Each row is where one point has got to under a steady rotation. How many steps took it there?
The counts run from 0 to 407.
[153 138 116 162  88 102  97 108 176 106 154 125 118 131 184 114 141 107
 139 153 136 171 129 102 104 119  69 124  92 102 145 143 168  88 112 124
  90 128 163 129 135 126 119 145 146 144 126 125 142 112  92  69 139 114
 117 103  78]
93
[197 131 129 208 135 113 145 105 183  84 147 122  91 151 144 118 132 136
 102 121 131 133 151 127 143 109 102  93 104 120 150 138 145 139  97 113
 106 115  96 132  92 169 160 120 194 113 112  95 142 158 101 107 123 122
 141 136 127]
307
[177 109 138 158 102 113  80 161 182  98 166  98 102 174 189 117 146 145
 129 130 131 114 115 102 120 118 124  95 108 100 113 135 128  52 115 109
 158 113 136 143 123 134 150 125 141 112 115 113 157 130  93 101 134 158
 158 134 140]
200
[143 155 111 189 106 111 125  85 190 104 145 144 106 134 167 129 137 113
 137 137 122 170 140 105 126 128  65 123  87 120 156 138 151 114 107 140
  89 120 145 142 112 140 123 143 152 132 121 134 153 111 113  65 143 107
 110 111  83]
72
[167 135 124 207 124 105 125 101 185 109 149 152  87 140 152 126 131 129
  97 122 135 139 149 115 142 105  94 107 105 124 150 153 168 128  98 137
  83 112 113 135 116 176 147 121 177 124 104  85 150 153 102  88 144  93
 109 121 137]
340
[169 140  95 174 119 110 156 144 179  78 167  94 161 154 186 153 136 113
 155 134 139 133 141 155 150 127 139  98 108 132 107  92 132  80 108  77
 122 116 145 135 118 157 155 141 181 106 133 155 119 120 125 104  90 143
 153 114 148]
247
[185  93 129 181 132 103 121 145 169 101 174 107  92 150 178 123 138 136
  97 123 136  93 129 122 153  98 152  79  99 120 109 124 144  66 110  88
 133 107 118 119 115 158 156 133 162 107 132  87 157 136 107 123 124 132
 134 133 153]
266
[163 130 119 200 121 132 143 124 197  82 161 137 115 167 173 159 110 130
 104  77 126 143 117 101 114 129 121 107 118 120 134 153 123  87 127  92
 113 114 133 160  66 181 147 125 158 113 105 131 132 129 122 115 134 137
 144 122 133]
240
[147 156 117 165  95  97 132  89 166  96 141 121 103 135 191 131 131  87
 129 129 124 180 136 117 124 114  78 144 103 111 141 164 182  89 122 116
  85 116 137 133 106 141 127 131 162 127 118 158 150 107 119  78 139 111
 115 109  83]
404
[161 121 148 163  98  86 113 143 143 108 120 113  98 132 193 126 160 113
 142 172 110 121 123 120 175  92 107 107  86 151 133 136 157  75  94 149
 116 109 124 113 156 133 144 126 154 122 106 117 174 129 139  74 119 129
 104 142 132]
78
[163 133  89 147 109  95 127 132 179 109 172 136 117 168 209 150 118 115
 141 116 117 141  92 121 114 143 113 137  90 129 106 115 149  64 125 106
 108 117 180 138  97 142 124 163 138 120 119 171 135  75 112  95 130 135
 127 100 108]
170
[146 156 101 172 107 107 140 130 184 108 160 101 146 158 185 140 157 106
 146 118 108 138 169 147 146  89 135  87 120 119 121 154 146  70 129  86
 126 107 123 118 114 158 132 122 183 115 161 128 169 117 113  99 121 131
 130 108 138]
301
[176 126 130 173 109  96 116 116 149  92 151 109 133 121 184 114 163 104
 143 179 147 158 131 114 139 110  70 112  81 121 153  94 159  94  85 102
 103 123 159 124 153 128 125 136 141 130 141 131 161 113 114  94 120 130
 118 119  86]
81
[161 125 134 160 113  80 105 126 154 110 150 109 100 118 189 113 162 101
 129 171 135 126 139 123 173  97 107 104  85 113 130 147 179  65 100 124
 109 110 122 113 169 135 143 128 153 123 133 110 169 131 116  87 126 112
 103 127 111]
57
[164 116 115 144  87 102  89 143 176  81 177 109 116 144 206 123 128 114
 123 143 153 154  98  93 121 138 101 127  85  89 122 124 163  65 105 109
 119 125 159 136 141 132 165 139 119 128 121 143 123 119 100 105 131 128
 127 110  94]
159
[183 139 132 194 133 112 141  88 174  78 137 133  89 129 147 121 146 117
 117 150 139 150 141 110 135 117  71 108  91 132 159 119 147 131  94 129
  79 127 127 140 114 146 147 129 166 122 105 103 149 135 121  83 127 110
 121 133 110]
40
[149 142 125 170 107  84 139  97 138 104 142 101  99 141 197 130 161 100
 134 152  99 138 154 131 166  77 108  97 103 115 128 159 152  61 122 100
 112 107 126 108 118 138 122 125 173 111 143 123 193 106 129  98 142 121
 128 124 102]
367
[165 120 132 166  88 110 108 163 164  84 153  90 120 161 188 139 137 136
 142 138 121 103 120 120 154 112 155  92 105 122 107 147 149  51 128 117
 148  98 125 138 124 144 177 135 164 100 118 134 141 149 122  90 105 142
 149 144 168]
222
[179 122 138 172 108  76 125 130 134 108 135 114 128 124 198 135 166  95
 149 176 134 142 129 139 174  92 101 101  79 135 140 101 175  90  92 111
 104 123 142 107 166 143 149 134 159 130 135 135 165 120 122 101 113 121
 103 116 125]
390
[171 114 118 173 124  81  99 124 161 135 144 136  83 150 176 129 156 143
 139 157 116 107 143 140 153  84  98  96  86 121 144 125 160 103  89 158
 112 111 123 101 138 140 119 139 161 116 125  89 172 122 105  64 153 122
  96 139 135]
377
[162 143 105 182 118  98 121 103 172 114 149 138 127 141 196 141 164  99
 163 134 112 159 152 119 127  96  84 115  97 116 143 119 150 104 100 103
  93 125 159 128 139 153 110 133 145 137 151 122 164  95 118  80 153 121
  92 105  97]
380
[186 102 125 193 128 104 133 162 169 104 161 124 111 152 165 141  87 159
 105 133 127 124 111 131 122 129 142 116 112 130 137 138 145  87 138 114
 103 105 130 131 102 181 164 149 176 126  86 135 127 149  90 111 108 135
 153 117 180]
230
[173 121 163 194 101 103 123 136 141  94 110 124 107 132 169 135 149 119
 147 167 105 151 139 127 152  95  97 112 107 148 170 137 153  93  99 145
  94 119  99 115 136 159 145 112 179 130 106 120 168 154 123  81 124 134
 112 143 149]
386
[149 125 150 183  90 115 119 102 162  82 138 130 115 129 187 137 116 121
 127 129 132 177 101  85 119 126  80 129  85 115 164 143 153  81 129 124
  82 123 168 140 105 147 142 146 136 132 104 147 148 114 128  94 123 125
 116 126  90]
117
[141 138 127 154 101  77 131 116 150 108 139 114 122 122 205 121 157  79
 133 166 126 155 151 137 174  89 114 126  88 143 122 148 177  61 113 110
  82 112 133  93 149 148 137 132 157 137 136 142 171 122 127  98 117 121
 110 113 122]
58
[166 131 142 218 116 107 141  83 150  87 135 119  90 136 140 120 113 123
  96 145 126 137 157 112 139  99  91  88  95 116 158 138 150 102 119 121
  88 114 120 126  92 154 141 143 176 116 114 101 170 143 116  96 131 106
 120 136  97]
19
[168 152 113 173 120  94 138 125 166 106 149 114 103 144 194 127 168 101
 149 156 121 118 149 136 198  87 113  99 104 135 119 130 163  86  85 118
 124  94 107 112 146 142 144 100 172 111 130 119 165 137 134  81 129 123
 117 125 128]
345
[175 109 118 192 123  80 127 106 155 123 141  97 110 138 162 122 151 129
 133 159 103 123 170 141 133  76  97  80 102 106 137 116 147  78 115  98
 122 113 139 115 130 145 100 149 164 116 152  96 186 117 100  96 139 128
 124 129 114]
23
[153 148 124 197 106 103 117  85 173  89 147 124 131 128 164 127 133 106
 122 151 150 166 163 118 114  93  87 102  94 105 156 135 166 127 107 124
  82 122 145 133 119 157 151 139 170 136 140 110 142 139  94  79 134  97
 102 107  89]
360
[150 101 161 175  96  95 115 115 134 102 121 115  88 154 180 125 127 131
 128 152  95 137 114 101 139 103 103 106  91 113 148 142 154  46 130 139
 119 113 152 124 102 121 129 156 138 110  90 128 190 106 130  86 133 133
 138 150 111]
121
[150 155 124 153  84  98 100 133 182  98 144 113 132 127 201 144 136  97
 151 175 142 161 112 117 145 140  94 140  83 127 131 131 179  91  92 145
  88 109 158 142 154 126 160 147 146 129 103 159 125 127 115  56 118 118
 102 110 115]
115
[181 131 112 181 130  90 166 135 156 118 142 105 121 145 177 144 156 119
 149 143 100 116 169 161 167  83 118  91 111 139 129 119 137  84 127  91
 121 115 125 108 122 161 116 130 194 109 133 126 180 107 134  93 114 144
 133 124 145]
1
[162 122 139 170  84 119 111 152 175  97 140 105 126 168 200 151 157 138
 170 130  94 132 111 112 138 113 121 101 116 119 119 135 127  47 133 117
 156 114 151 147 118 137 133 131 140 107 112 147 164 108 126  79 122 163
 132 126 143]
178
[152 161 103 191 119 107 150  99 187 110 145 123 139 139 169 143 134 103
 129 119 110 171 166 138 125 103  96 117 113 125 151 155 161 113 134 107
  60 121 136 119  98 167 121 126 188 125 142 141 145 114 106  91 136 119
 113 100 122]
338
[156 131 132 155  96 111 135 149 163  74 140 116 133 145 196 137 115 114
 136 137 135 181 107 115 114 139 103 141 104 126 137 152 162  58 143 104
  88 124 144 142  98 151 159 136 149 129  86 181 128 128 111 101  97 146
 161 101 139]
161
[170 125 119 144  89  98  84 164 180 126 160 124 123 151 214 121 160 131
 162 155 135 137 106 104 128 120  94 127  97 115 128 132 152  58  87 131
 122 114 143 119 159 134 129 117 130 130 116 135 149 116  96  74 127 152
 113 111 130]
135
